One turn or mirror swaps these rows in pairs. Which row does each one swap with?
k708: [ 16   8  17  -4 -12 -14   6  29 -16 -10 -19  -2  -3  -4  -4   4   4   1]
k724: [ 13   1   4   2  -2  25   5  15  10 -17  -9  -8 -12  -2  -6  -4  13   2]
k793: [ 11   7  19  -5 -13   2   1  36   1 -11  -2  -1   2  10   2   2   3 -18]
k721: [ 16  14  25   3   0  12  -8  25   8 -13   9  -4   7   2  -2  -3  10  -2]
k787: [ 14  18   4   1   6  -8 -15  10   9   9  -8 -17   0   6 -12   8  18   5]
k978: [ -2  11  31   3   9 -19  -7  14   4   4  -1  -7  -1   1  -7   7  22   1]
k447: [  8  12   0  -4 -10   2 -10  18   9   0   5 -10 -34  -8 -13 -12  -6   0]
k258: [ -5  14  26   7  -9   2  -8 -12  -7 -11   6 -11 -15   8  11  -2   0 -12]
k18: [  4   0   1   0  -1 -15  21  15   3 -17  25  -5  10   4   4  -2  15   2]
k627: [-11  -1 -15   5  -7  -6  -8 -18  13   4   7 -13  -9 -14   8 -11   2   3]
k923: [  4   4  22   5  -8  -5   1  15  -1 -13   1  -7 -32   1  14   0 -23   3]
k382: [  4   8  18  -3 -10  -3   2  14   0 -26  10  -7   6  -5  28  -3 -22   1]
k503: [ 10  -6   0   3 -23 -27   5  -2  13 -14 -12 -14   9 -11   3   5  -7  15]
k188: [ -8   3  -1  -6   1  -8  -1  23   0 -17   0  -5 -38  -7   0 -14  -5   0]
k449: [  2  13  16   7   3  15 -17  22   8  11 -10   4  -9  -1   4  -2  12  -2]
k779: [ -7  27  -9  -3 -22 -13 -15  20  24   6  -9  -3  -8   1   5   3   0  12]
k740: [ -1   5 -10   5  -2 -25   9   7  23  -4   1  -5  -4  -7  13   1  30   1]
k848: [18 10 36  1 -6 -3 -7 12 16 -8  0 -7  9 -9 14 -9  7  2]
k332: [  6   7  18  -3  -2 -15   5  17   1 -13   0  -7 -39  -1   8   4 -11   0]
k209: [ -6   1 -11   2  10  17   4   5  11 -11  -7  -5  -8  -5  15  13 -15   1]
k225: [ -9   8  18  -2  19   0   3  27  13  -4   8   3 -15   3   2  -8   5 -10]
k281: [ 24  10   8   1 -21 -18  11  -3  15  -8   2 -22  11  -7   6  -4   5  16]
k500: [-21  14  -9   0  -8 -11 -17   9  10  -1  -3  -2  14  -6  -4 -18  13   6]
k171: [  0   1 -27   4 -10  -5   4  19   5  -6   4   5   8  -7  15  -7  14   2]
k434: [-13   0  -3  -2 -24 -17  16   1   4 -16   3 -12   3 -26   4   3   3  15]
k343: [ -1   6  -8   0 -20 -14   8  10  -7  -3   0  -8 -29  -5 -18   5  -1   1]
k279: [  2   6   7  10 -16 -31  -2  -8  28  -9  -4 -16  -3 -11   0   5  -1  13]
k200: [  1   5  22  -5  11 -11  -1  13  -5  -3  -2 -12   8  -6 -15 -11 -22   0]
k487: [-16   7 -17   7   3 -12  -2   7   1  10 -15 -21  -9   7   3   9   3 -10]
k869: [-13   8  35  -4 -16   2   6  16   5  -1  -2  -8 -14  -9 -15   1  -9   5]
k830: [  5  11 -12  -4  10   2   3  11   5  -9  23 -12  14   7   4  -7   0   5]
k673: [ -1  -1  -9   7  -3 -19  -3   8   3  -9  -5  -3  28  -4  -5  -1  17  -2]
k67: [  5   3  15   4 -23 -32  -5  10   4   1 -27 -10   2   3   3  10  -4  -1]
k743: [-10   3  -3   9 -24 -38  -3  -4   4  -3  -6  -9 -11  -1  21  -2  -7  10]
k777: [ 10   7 -27   8 -16   1  11  12  13   1  -4  -6 -16  -3  -1   9   6   3]
k671: [-17  16  12   4 -11   3  -7 -15   1   0  20 -10 -12 -12  11  -2   0   7]
k956: [ -4   4   6   1  -9 -16  -8   6   0 -11  -6  -7  25  -8  22   7  19  -8]
k224: [  8 -10   1  -1  -4 -28  11  17   1  -9 -11  -1  18  -5  -3 -11  -4  -5]
k672: [ -6   8  18   3 -16  -5   6   0  -5  -6   4  -2  26  -1  26  -8   2   6]
k590: [-18  27   2   5   5   9 -20  10  10   6   6  -2  -6 -12   7  -2  -6   3]
k77: [ 16  13  -8  -4 -22 -23   6  21  11   3 -24  -4  -1  -8   8  -3 -13   3]
k119: [  0   6  16   2   4 -10   5  15  16 -20  10  -7 -14  -6  -8  -5 -29   1]
k622: [  2   7  33  -5  -5  -4  -8  14   8 -12   2  -7  -1  -4  -2  -6 -29   6]
k936: [  1  29  -3  -3  -8   7  -3  23  11  -8  16 -21 -19   3  21   0   3  -2]
k116: [-18   4   4   4 -15 -33   3 -10  12   0   6  -8 -10   1  22  -4  -4   5]
k413: [  2  13  15   1   2   6  -1   4  10   0  -9  -5   7 -11  26  -6 -24   1]
k210: [ 10  -4 -11   3 -30 -12   4  21  -3  -3 -11 -11  -5  15   7  11   7  -7]
k284: [  0  10  -9   0 -24 -31   1   7 -15 -19   0  -7 -14   2  -1  -3   6  -8]
k341: [-14   2   3   8 -16 -11  -4 -13  21   2  -1 -11 -18   1  17 -11  12   6]
k495: [-12  13  16   1  -2   3 -23  13 -11  -9   5 -10   4  -4  25   2  -5  -4]

k830 is swapped with k787
k627 is swapped with k447
k622 is swapped with k503
k721 is swapped with k673
k225 is swapped with k740
k978 is swapped with k18
k116 is swapped with k332

One turn or mirror swaps these rows in pairs. Which row does each one swap with?
k575: [  0  10  -6   1 -12 -15   4  22  13  17   6   9   3 -12  -8  -8]
k82: [  0   9  -7   2  -2   0  -7  -2  -1 -18 -18  10  -9  11   0  -9]
k322: [-3  9  2  2  9  9  2 -7 17  3 -5  3 -7 22 14 10]
k187: [ -5   5  -8  10   5  -5   3  -8  -2  -2 -18   1 -15  14  -5   9]
k159: [  1 -13  24  -9   5  10  -8  16  -2   2  -9  -5  12 -24   0 -12]
k645: [-13  -9  -3   5   2   2  -8   2  14   3   0  -4   0  28  21  10]
k130: [ -5  10  12  -1  -4 -17  12   5  -7  15  -3  12  13 -12 -11  -4]
k355: [-16   6  -5   8   2 -10  -8  -8  -5  -6 -19   0 -15  13  -3  -9]
k810: [  2  13   7   1 -13 -13  16  22   0  15  10   5  12  -6  12   3]
k952: [  2 -16  16   4 -26 -12 -17   6   2  -9  -3 -11   3  -3  21   8]
k121: [-6 -5  6 -2 -9 -9 11 26  7 22  0 -2 25 -4 17  3]
k509: [ -2 -26   9  14 -17 -11 -13  12  -3 -11 -12 -12  -8  -3  10   9]
k201: [-23  -8   2   5   4  10   8  -2  -2  -1   3  -4  -2  17  27   2]
k747: [ -2 -20  17 -13  15  14  -7  20   2   2 -12  -5   1  -9  17  -5]
k512: [  4   4  10  -2   6 -21   1   3  -3  12  -8   6   4 -30  -5  -5]
k474: [  1  10  -9   6   4  -1  -6  -7  23   2 -11   1  -7  17  -2  -9]
k456: [ -2   3   1  -2  -1 -21   1   4  -3  20 -11   3   9 -25 -13   2]
k404: [ -1   5   6   7  -6  -1   8   7  17   5  15 -12  14 -30  -1  -1]
k111: [ -3  10   2  13   5 -18  10  14   6  20   4 -11   5 -18 -10   8]
k860: [ -3 -20  17  -9   9  12 -10  17  -2 -11  -6  -7  14  -8   8 -13]
k568: [  3 -28  13  14 -20  -4 -11   9   8 -10  -8  -9  -2 -11  12   9]
k208: [-10 -23  15  -8  13  11   0  17   5  -5  -4 -11  14 -10   3 -12]
k108: [ -3  -1   2  -9  -7 -16   4  15  16  27   4  -2  11 -16  21  -2]
k100: [ -3  -7   5   0  -8  -5  15   3   3  16   6 -10  23 -14  20  16]
k416: [  0 -18  10  11 -15  -8 -13   5   5 -22  -9 -14 -14  -1  10   6]
k989: [-13   6   5   8  10  -7 -13  -5  -1  -3 -30   6 -11  12  13   6]
k318: [  8   5   5  -3  -8 -11  -3   7   3  11   1  -1   0 -39   8  -9]
k898: [ -5 -19  22 -11  10   7 -11  11  -2  -2 -13  -5  18 -10   1  -9]
k749: [ -8   4  20  -5   4 -17   4  20   8  20   3 -10  20 -12  12   8]
k142: [  7   1   0   5  -3  -4   4  22  17  10   9  -4  21 -24  17  -3]
k402: [-20   5   5  10  -3   6 -11   6   4   3 -10 -15 -11  22  20  12]
k697: [ -4   9   9  -3  -2 -24  -7  17 -13  12 -10   8  13 -18   5   9]
k928: [-13   2 -10  -5  -3   5 -13  -2  11   5  -2  -6  -8  20  26  -4]
k290: [ 11   0   7   5  -1 -17   2   8   5  12  -6  19   4 -25  -7   0]
k246: [-10   9  -4   4  -7  -1 -11  -8  -6 -13 -22   2 -19   3   3  -3]
k926: [-15   0  -2  12  -2  14 -11   0  22 -11   2   2  -6  13  21  -4]
k263: [-15   6  -2  17   1  15   0  -2  14 -13   3 -14 -13   3   8 -10]
k544: [ -2 -26   7  18 -23  -3 -10   6   5  -9  -2 -17   1  -2   9   8]
k125: [-25  18   3   9  -2   3  -1  -5   8  -5  -9  -7  -4  16  -6  -5]
k635: [ -7   5  -3  -2   0   4 -13 -12   8 -16 -10  -4 -22  -3  15 -11]

k290 is swapped with k82
k456 is swapped with k355
k121 is swapped with k645
k898 is swapped with k509
k928 is swapped with k108

